B =
[[3786, 5577, 5640, 4543, 5492, 4724, 5028, 5906, 5547],
 [5407, 7200, 7012, 5706, 6255, 7310, 3650, 4620, 3900],
 [4076, 7364, 7382, 5075, 6416, 8030, 3021, 4319, 3468],
 [4178, 7139, 7192, 4142, 6919, 8408, 2537, 4850, 3301],
 [4607, 7625, 7952, 4065, 7038, 8435, 2596, 3524, 3082],
 [5512, 8078, 7820, 5888, 6930, 9702, 1644, 2428, 3129],
 [5720, 8908, 8092, 5949, 7222, 8871, 2463, 3081, 3320],
 [5005, 8670, 7671, 4923, 7429, 7852, 2655, 3474, 3491],
 [5958, 8671, 7699, 5572, 8084, 8059, 2686, 2692, 3655],
 [6401, 9533, 8955, 6001, 8650, 8126, 1945, 1743, 3329]]
B[0][-9] => 3786
B[6][-3] => 2463
B[-3] => [5005, 8670, 7671, 4923, 7429, 7852, 2655, 3474, 3491]
B[-9][-4] => 7310
B[8][5] => 8059
B[:, 0] => [3786, 5407, 4076, 4178, 4607, 5512, 5720, 5005, 5958, 6401]
B[-7] => [4178, 7139, 7192, 4142, 6919, 8408, 2537, 4850, 3301]
B[5] => [5512, 8078, 7820, 5888, 6930, 9702, 1644, 2428, 3129]
B[8][-8] => 8671
B[7][2] => 7671
B[-9] => [5407, 7200, 7012, 5706, 6255, 7310, 3650, 4620, 3900]
B[5][-7] => 7820
B[-8][-1] => 3468
B[-10][-3] => 5028
B[-2] => [5958, 8671, 7699, 5572, 8084, 8059, 2686, 2692, 3655]
B[:, 2] => [5640, 7012, 7382, 7192, 7952, 7820, 8092, 7671, 7699, 8955]
B[-7][3] => 4142
B[:, 6] => [5028, 3650, 3021, 2537, 2596, 1644, 2463, 2655, 2686, 1945]
B[5][6] => 1644
B[:, -1] => [5547, 3900, 3468, 3301, 3082, 3129, 3320, 3491, 3655, 3329]
B[:, 4] => [5492, 6255, 6416, 6919, 7038, 6930, 7222, 7429, 8084, 8650]
B[4][5] => 8435
B[9][-9] => 6401
B[-3][-5] => 7429
B[:, -8] => [5577, 7200, 7364, 7139, 7625, 8078, 8908, 8670, 8671, 9533]
B[-4][-7] => 8092
B[-7][8] => 3301
B[-8][6] => 3021
B[-8][2] => 7382
B[7][1] => 8670
B[:, -6] => [4543, 5706, 5075, 4142, 4065, 5888, 5949, 4923, 5572, 6001]
B[-3][-3] => 2655
B[-10] => [3786, 5577, 5640, 4543, 5492, 4724, 5028, 5906, 5547]
B[-5][-4] => 9702
B[-5][0] => 5512

a = [0.072, 0.060, 0.111, -0.190, -0.052, -0.215, 0.122, 0.089, -0.110, -0.107]
a[0] = 0.072
a[-2] = -0.110
a[-8] = 0.111
a[-3] = 0.089
a[-4] = 0.122
a[5] = -0.215
a[-6] = -0.052

W = [ 1.39  1.29 -0.05 -1.27 -0.65 -0.01 -1.82  1.38]
W[0] = 1.39
W[-2] = -1.82
W[-3] = -0.01
W[1] = 1.29
W[2] = -0.05
W[-4] = -0.65

A =
2552  5176  6791  3761  3125  2777  2426  7005  3199  6645  2720
5108  3583  5033  5584  5051  5988  5241  2917  5459  2659  4738
5059  4177  4995  4901  5259  8730  3346  4337  2634  3262  5930
2897  4960  6793  3433  2638  2167  2777  7270  2839  7124  2500
3611  2375  4357  4768  5476  8013  3133  1881  4148  1015  5155
A[0][0] => 2552
A[:, 2] => [6791, 5033, 4995, 6793, 4357]
A[:, 6] => [2426, 5241, 3346, 2777, 3133]
A[2] => [5059, 4177, 4995, 4901, 5259, 8730, 3346, 4337, 2634, 3262, 5930]
A[0][1] => 5176
A[3][5] => 2167
A[1][9] => 2659
A[4][8] => 4148
A[4][10] => 5155
A[0] => [2552, 5176, 6791, 3761, 3125, 2777, 2426, 7005, 3199, 6645, 2720]
A[0][3] => 3761
A[4][9] => 1015
A[2][4] => 5259
A[4][3] => 4768
A[3][10] => 2500
A[1] => [5108, 3583, 5033, 5584, 5051, 5988, 5241, 2917, 5459, 2659, 4738]
A[4][2] => 4357
A[2][6] => 3346
A[3][8] => 2839
A[0][4] => 3125
A[4][7] => 1881
A[:, 1] => [5176, 3583, 4177, 4960, 2375]
A[1][6] => 5241
